The same turns and mirrors carry the whole set onto itself, and each row onto the other rows of its family. Which rows share a family with each named row? Give them in list order.
These 40 rows form 5 families of 8 rows each.
mive: [-25.4 -12.3 -22.1   9.3  -9.4  32.0  14.1  -7.2 -19.3  -9.7  33.5]
gebi: [ 12.3 -13.0   9.6 -18.0  -5.7  -7.4 -11.4  -7.3   1.2  32.3 -16.4]
zisub: [ 13.7  19.2  -0.9  42.5  -7.7  13.7  -7.7 -18.7  17.8 -11.0   4.4]
sar: [ 38.1  -9.8  10.8  10.3 -11.7 -17.2  20.4  -7.6 -12.3 -25.9 -11.4]
Zep: [ -2.3  15.2  -6.1  12.2  20.7 -16.1  13.5 -13.7   4.8 -40.1  26.3]
guzi: [ -5.3 -38.0 -25.2 -20.2  -0.2  13.8  19.0 -10.3  -3.3  19.3  17.2]
Fofil: [ -8.5  -2.0   8.7  32.0 -20.8  35.4 -11.0   7.2   3.9  17.0   3.3]
vike: [  9.9  -3.3  12.5  -1.1   2.4 -26.7  32.0  -7.1 -10.3 -37.4   8.8]
Suv: [ 12.5   9.5   8.8  48.7  -8.9   1.2 -19.2 -17.1   7.1 -12.7  11.0]
lizet: [ -0.1 -28.1   0.2 -16.4  -9.4   6.5   3.6   7.1  -2.5  33.9 -14.2]
nireb: [-14.4 -12.8 -24.2  13.7  -1.7  33.7   7.1 -17.7  10.8   3.3  39.9]
Guzim: [-18.8 -19.7 -28.8  12.2  -4.7  35.4   2.7  -4.4  -5.6  15.1  24.1]
Purur: [ -9.2  10.0 -20.8   7.4  13.7   2.0  15.9 -17.3  27.3 -27.8  28.7]
fela: [ 29.4   3.6  24.7  22.1 -10.2 -20.2  10.5 -12.9 -12.3 -22.5  -7.2]
neke: [-15.0  -9.7  -4.9  15.5 -12.6  28.3 -11.9  12.4  -6.1  28.7  -6.4]
ruleg: [  6.3  -4.6  -9.4  -2.3   6.8 -14.6  35.9   0.5  -4.8 -44.8  12.8]
ferem: [ -2.2 -22.3   6.8 -13.1  -0.7 -30.4  29.9  -1.1   6.3 -31.6  14.8]
nubu: [-11.9 -39.6 -11.4 -23.3   1.8  -9.7  18.2 -25.3   5.1   5.5  25.7]
nusa: [-26.5 -17.8 -17.7  21.5  -4.0  21.8  -2.4 -24.2  -0.5  -0.5  40.2]
vup: [-21.7  14.7 -16.1  12.9  25.8  -1.5   7.2   0.1   9.1 -33.3  13.8]
gom: [ -1.2 -19.8  -0.6  -1.3  -1.7  -6.6  42.0  -3.2 -14.9 -41.2   5.3]
sageg: [ -9.4   1.7 -16.9  17.3  15.3  -7.8   1.7 -19.3  18.0 -27.7  39.0]
Bez: [  3.7 -20.9  22.4 -11.3 -18.6   1.5   9.1  13.5   5.8  24.7 -16.4]
gok: [ 25.8  -3.6  25.6  16.8 -28.0  -4.4  17.7  -3.4   2.5 -11.0 -21.5]
tobur: [-25.6  -0.9  -3.1  16.7  -0.9  31.6 -15.7   7.9 -14.0  20.4   9.1]
viz: [-25.2  12.2   2.3  12.6  -6.1  20.5 -17.4  12.9  -5.7  14.5  -3.0]
Ladaz: [  0.4 -17.8  11.5  -8.0  -4.1   5.7 -13.6   4.9 -10.4  35.8 -13.8]
samup: [ -5.1 -27.3  23.6 -12.1 -16.4 -13.5   1.6  -0.2  -2.5  22.6 -15.0]
lefav: [ 31.2  18.3   2.8  33.2   3.3  -5.4 -13.7 -10.1   3.3 -16.0  -8.0]
nipi: [ 38.6 -17.6  14.0  15.6 -14.7  -7.8  13.3 -19.9 -13.6 -12.7 -16.1]
Bogu: [ 17.7  16.3   0.6  32.0  13.7  -1.7 -22.1 -17.2  13.4  -5.2  -7.0]
Poto: [-19.2 -24.7 -20.5   0.2   1.8  30.9  10.1 -10.7 -19.2   4.8  35.7]
suza: [ 19.4 -14.4  32.3  18.1 -25.7 -17.9   9.2   0.3  -7.2 -14.3 -12.5]
Nelab: [ -0.4 -35.4 -10.0 -29.6   2.0   1.1  27.2 -11.0  13.6  10.0  20.9]
sodet: [ 16.8  22.0   6.4  37.2   7.6  -8.3 -10.1 -20.2   3.8 -22.8   9.2]
susir: [-20.7  -6.4  13.9  33.4 -21.2  17.4 -18.5   0.3  -7.4  16.2  -1.9]
pelad: [ 12.5 -37.7 -13.5 -22.7  -7.5   4.9  20.4 -27.6 -14.0   8.9  20.0]
Kaba: [ -2.3  21.9 -17.7  20.4  19.7  -4.8   1.4  -4.3   9.6 -35.1  16.5]
bada: [  3.5 -13.2   3.5 -16.4  -5.8 -16.1  44.1  -1.3  11.7 -28.6   1.9]
sib: [  6.5 -39.7  -8.2 -24.7   0.3   4.0  12.8 -14.0 -16.3  22.8  12.8]

Which other rows belong to the same family as lefav? sar, ruleg, tobur, Ladaz, Poto, Kaba, sib
Which other rows belong to the same family as Fofil? Suv, nireb, ferem, sageg, Bez, suza, Nelab
Which other rows belong to the same family as bada? zisub, Purur, nubu, nusa, gok, samup, susir
Which other rows belong to the same family as pelad? mive, gebi, vup, gom, viz, nipi, Bogu

The same turns and mirrors carry the whole set onto itself, and each row onto the other rows of its family. Which rows share a family with each named row? Give them in list order.
These 32 rows form 4 families of 8 rows each.
Zuf: [ 10.5   6.1   1.1 -25.7   7.4  19.1 -24.2  -2.1 -13.1 -12.0  16.9   2.2
  12.4  20.1  28.0  49.2 -21.9   4.7   9.1  14.9]
tuvo: [ -9.0  -8.4 -19.4 -19.2  16.6  -4.6   0.0   4.1  24.1  -2.9  42.0   8.3
  -3.2  14.1  -8.0 -21.2 -15.8 -21.9 -16.0  -0.1]
Dagag: [ -4.8  10.3  -1.5 -32.6  -9.7   0.6  -7.3  10.5  25.9 -41.9  22.1  18.3
  14.9  34.8  17.8  18.9 -41.4  -6.6   9.8  22.1]
von: [ -3.3 -37.4   5.5  -7.6  -9.4 -20.4 -13.5  14.3  34.2  24.8 -23.3  30.5
  -9.7   1.4  -6.1  44.9  24.5  -5.6  15.5  -8.9]
kalop: [ 16.7  -2.2 -17.1  -8.1  20.2  15.8  -5.4  -9.9 -12.1  21.0  23.9   0.8
  -6.8   6.8   9.4  23.6   4.1 -13.1 -12.5   6.0]
som: [-10.3  -0.2  19.7  -2.9 -30.6 -10.9 -13.4  15.8  -0.7   2.1 -42.9  52.8
   6.5  -2.3   3.5  18.6   1.7   4.7  19.6 -18.1]
palaz: [-29.9 -66.2  -5.3 -25.6  10.8 -30.4 -32.3  -6.3  27.3   2.5 -23.3  23.5
  -3.2  14.6 -11.5  33.6   2.8   7.6  -9.7  -7.9]
let: [-29.0 -64.8  -5.2 -13.9   6.5 -35.1 -29.6 -13.0  29.0   5.2 -15.3  19.6
  -3.1   7.2 -14.9  32.2   3.6   7.1 -17.7  -4.1]
Beb: [ -2.5   9.6   0.0 -31.0 -16.6  -2.9  -2.9   4.6  26.9 -37.6  25.0  28.4
  10.1  28.5  16.0  12.6 -49.6  -9.0  10.1  16.1]
Kaz: [  0.6   3.5 -11.3 -21.2  34.6   3.8   0.1   0.6 -16.5  11.1  31.8  -7.3
  -2.5   7.1   9.6  15.9   1.4   2.0 -13.4  -2.2]
Kado: [ 15.3  10.5  -0.8 -11.5 -10.1  16.6 -16.7 -14.2  -6.8 -11.6  10.9  18.2
   5.3  19.3  33.9  48.3 -36.4  -6.7   7.2   7.4]
niran: [  9.7   6.8   7.6 -18.8  -0.7  22.1 -15.3  -8.3 -19.4 -13.8  11.0  15.0
   1.7  27.7  29.6  51.4 -27.6  -4.3   2.0   8.2]
vogi: [  7.5  -2.8  -9.0 -16.2  25.3  10.4   1.7  -1.5 -17.7  16.2  25.8  -4.4
 -12.1  18.8   5.3  19.4   7.7 -12.9 -17.0   2.2]
rumuz: [-10.4   4.7  -4.1 -23.6 -12.8  -2.3 -12.3  -0.2  29.2 -35.2  28.3  26.0
   8.5  27.1  15.2   2.8 -55.4 -15.4   3.0   1.0]
nuz: [-16.4  -6.8 -14.6 -28.4  16.2  -9.4   3.3   6.1  22.3 -15.1  38.9   8.3
  -6.0  31.0  -8.9 -18.1 -12.6 -21.8 -17.0   0.1]
vinez: [ -6.7 -32.0  18.1 -10.6  -7.6 -17.8 -22.5  12.9  28.7  18.9 -29.9  31.4
  -8.2  14.1   0.3  45.3  23.8 -12.7  19.6 -15.2]
Lobas: [ 19.2   4.2   1.2 -22.8  -4.4  16.4 -20.9  -7.7 -10.2  -6.0  14.9   8.0
   7.9  18.2  28.8  50.2 -25.8  -1.4  13.6  17.9]
Tudi: [-18.1 -10.4  25.0 -12.3 -25.9 -13.2  -6.0  19.7  -8.7  -2.9 -55.6  46.1
   6.7  13.6  -1.6   2.7  -2.5  -1.5   7.3  -8.2]
tokiv: [-17.5   2.3  25.9 -14.3 -25.5 -19.4 -12.7  23.9 -11.8  -0.5 -46.1  48.7
   6.7   2.3   1.8  18.1  -3.7   9.8  14.0 -11.3]
Mema: [-12.9   3.9   2.0 -31.9  -9.4   2.7 -13.6   1.2  20.6 -44.2  24.2  27.8
   7.2  40.6  14.9  12.5 -48.8 -12.1   1.5   6.1]
topoz: [-40.9 -31.3   3.9 -23.0 -14.4 -32.0 -31.0   2.2  -4.6 -20.2 -31.1  38.0
  17.8  -1.1 -15.2   0.5 -27.2  25.7 -14.9   1.1]
temik: [-28.1 -64.0 -12.4 -13.7  -5.6 -35.7 -30.3  -4.8  31.3   3.4 -11.4  16.1
   3.5  -0.8 -20.3  18.9  -4.9  10.2 -13.1   2.2]
furov: [ -6.6 -25.3   9.9 -18.8  -7.1 -27.5 -12.0  22.1  25.6  23.6 -30.5  28.9
 -10.4  10.7  -6.2  45.1  28.2  -5.2  18.1  -6.1]
Gabik: [-39.4 -43.5   5.8 -17.6  -7.7 -26.1 -17.3  -6.2  -7.4 -16.2 -39.1  38.9
   9.0   5.3 -11.7   1.4 -23.9  19.5 -23.6  -3.5]
Vul: [-34.8 -28.1   1.3  -8.8 -27.4 -26.9 -29.6  -3.7  -3.6 -19.4 -31.1  38.5
  20.0  -4.9 -10.9  -7.0 -25.8  20.7  -8.9  -7.8]
laf: [-14.2   7.0 -13.8 -28.3  16.6 -15.5  18.1  13.9  23.8 -18.2  36.6   7.9
  -1.3  21.8  -1.6 -14.3 -17.2  -9.8 -12.5   4.4]
tus: [-16.5  -3.7  30.5  -5.6 -31.0 -10.8 -14.6  18.7  -3.6  -5.4 -46.7  50.1
   9.3   8.1  -0.5   6.3  -1.7  -4.0  12.5 -12.1]
ter: [-38.7 -36.6   6.8  -8.5 -16.2 -26.9 -21.8  -7.0  -4.3 -19.8 -32.6  38.3
  14.3  -0.1 -16.3  -7.6 -22.8  15.6 -24.6   0.3]
mipar: [ -7.7 -33.6  14.5 -20.3  -7.1 -16.9 -20.8  18.9  26.0  16.1 -40.5  32.0
  -6.3  23.2  -0.8  35.4  24.0 -13.5  22.0 -13.0]
vete: [  9.4  -3.5 -16.0 -20.7  27.8   4.3  -6.9  -7.6 -15.7  18.7  32.5  -5.3
  -3.8   4.7   6.5  16.4   4.6  -3.1  -9.8   1.4]
tuf: [-29.8 -59.1 -11.7 -27.7   4.7 -40.6 -31.2   1.6  31.6   2.7 -15.0  18.6
   0.8   8.1 -21.6  27.6   5.0  11.5 -10.5   7.5]
ruvu: [-12.3   1.8 -16.9 -28.7  17.1 -16.4   9.6   4.3  21.1 -12.2  41.4  15.1
  -1.7  14.2  -5.9 -21.1 -19.4 -11.1 -12.4  -1.5]

Which other rows belong to the same family as let? Beb, vinez, Lobas, tus, ter, vete, ruvu
Which other rows belong to the same family as laf? Zuf, Dagag, palaz, Kaz, Tudi, Gabik, mipar
Which other rows belong to the same family as topoz? niran, vogi, nuz, tokiv, Mema, furov, tuf

The same turns and mirrors carry the whole set onto itself, and each row onto the other rows of its family. Which rows share a family with each named row? Give them in list order.
These 30 rows form 5 families of 6 rows each.
zasa: [-25.2 -24.1  -3.2 -15.4  -6.5  -8.2 -23.0 -23.0  22.8 -11.9 -18.0]
kug: [ 31.4  -3.7   1.4  12.5 -16.6  -4.8  24.9   9.8 -11.6   8.2  -3.7]
zas: [-17.3 -27.4   6.0   0.3 -19.2  31.8 -13.4   0.2   0.6 -29.2   6.9]
Revu: [-38.6 -24.6   3.0  -1.1  -8.4   1.2 -21.8  10.0  10.3 -35.0   2.1]
fusab: [ -3.0  29.9 -12.9 -22.7  33.3 -15.2  -6.4   0.5   8.6   6.2   8.8]
sog: [  9.0  24.6   2.0  -8.4  31.4 -16.6  -9.0   3.2  10.7  21.3   2.8]
rap: [ -8.4  40.6  -5.9 -17.6  30.5  -3.9  -4.8  10.0  12.9  -8.7   8.7]
rurab: [-15.5 -28.4   1.2   1.1 -41.7  12.1 -10.2   7.1  18.9 -15.0  12.2]
zon: [  1.4  -9.5  -0.8  17.3 -19.1 -35.0  24.5   0.9  -6.0   5.0  -3.3]
dere: [ -6.6  32.2  -3.8 -27.9  12.9  24.8 -15.6   5.6  27.7   5.7   1.5]
tet: [-26.9 -23.5   2.6  -5.4 -33.8  21.0  -0.7  17.2  -4.6 -26.6   2.2]
Zoto: [ -1.2 -21.7  12.6  12.5  -0.2 -15.1  28.7  -2.9 -22.2 -11.2  -3.5]
roki: [ 24.2   7.4   7.2  10.8 -22.1   0.7  32.6  12.7   6.2   4.4  -6.3]
Big: [  0.6   6.4 -15.0   8.7  -5.9  17.0  30.8  13.9 -20.0  11.8  17.2]
Vopiv: [  9.9  37.0  25.7 -10.2  14.5 -18.9 -20.9   4.2   4.7  -8.3  -1.9]
nuba: [  3.0  24.0  -0.1 -23.7  10.1  18.9 -25.0  18.1  23.0 -17.1  26.4]
teba: [  7.0  37.6   1.4 -27.6  11.7   6.5 -25.4   2.9  23.5   5.3   2.0]
bovos: [-24.1 -17.8   8.3   0.1   8.6  -0.5 -42.4 -16.3   8.5 -18.2  10.5]
falo: [  2.7  39.4   7.2  -6.3   3.1   6.1 -11.3  18.6  25.7 -29.5  19.3]
nev: [ 10.2 -22.1  -3.8   2.9   9.4  -4.4  18.1   1.5 -31.3   8.2  -4.8]
gufes: [-30.4 -24.5   5.2  -6.2   1.1  -6.1 -32.2   2.9  -1.2 -31.6  13.1]
pak: [  1.8  32.2  19.3 -16.6  24.9 -24.6   1.8   7.4  14.6   3.2  -9.4]
larub: [ 12.5  25.4  -4.2   0.4 -22.3  -1.8  37.3  12.3  -2.7   2.4  -3.7]
neb: [-42.2 -16.8   6.7 -18.2   7.9  -0.4 -24.1 -16.7   7.6 -15.6  -4.7]
fita: [-13.2  27.7 -10.1 -36.7   8.4  18.8 -11.3  16.5  24.2 -19.5   3.3]
Bima: [ 12.5 -25.9   2.4  25.1  -8.3 -22.9  15.3  -6.4  -1.3   1.5  -2.9]
Lir: [-29.5 -24.7 -14.1  -3.3 -27.5   9.4  -4.0  10.5  34.0 -11.5   0.1]
zef: [ 18.8  13.7 -17.5   0.9 -13.6   5.3  31.6   4.0   2.4  18.2  16.2]
vode: [ -3.9  -2.0  -5.2  19.6 -13.9 -16.6  37.5   8.0 -10.4   9.4  -3.6]
Gimi: [-16.3 -33.8  -3.8  -5.4 -17.7  19.2 -25.9 -11.3   5.4 -22.2   1.0]

Which other rows belong to the same family as tet? sog, bovos, larub, fita, Bima
Which other rows belong to the same family as zon? zas, fusab, dere, roki, gufes
Which other rows belong to the same family as Zoto? rurab, nuba, pak, neb, zef

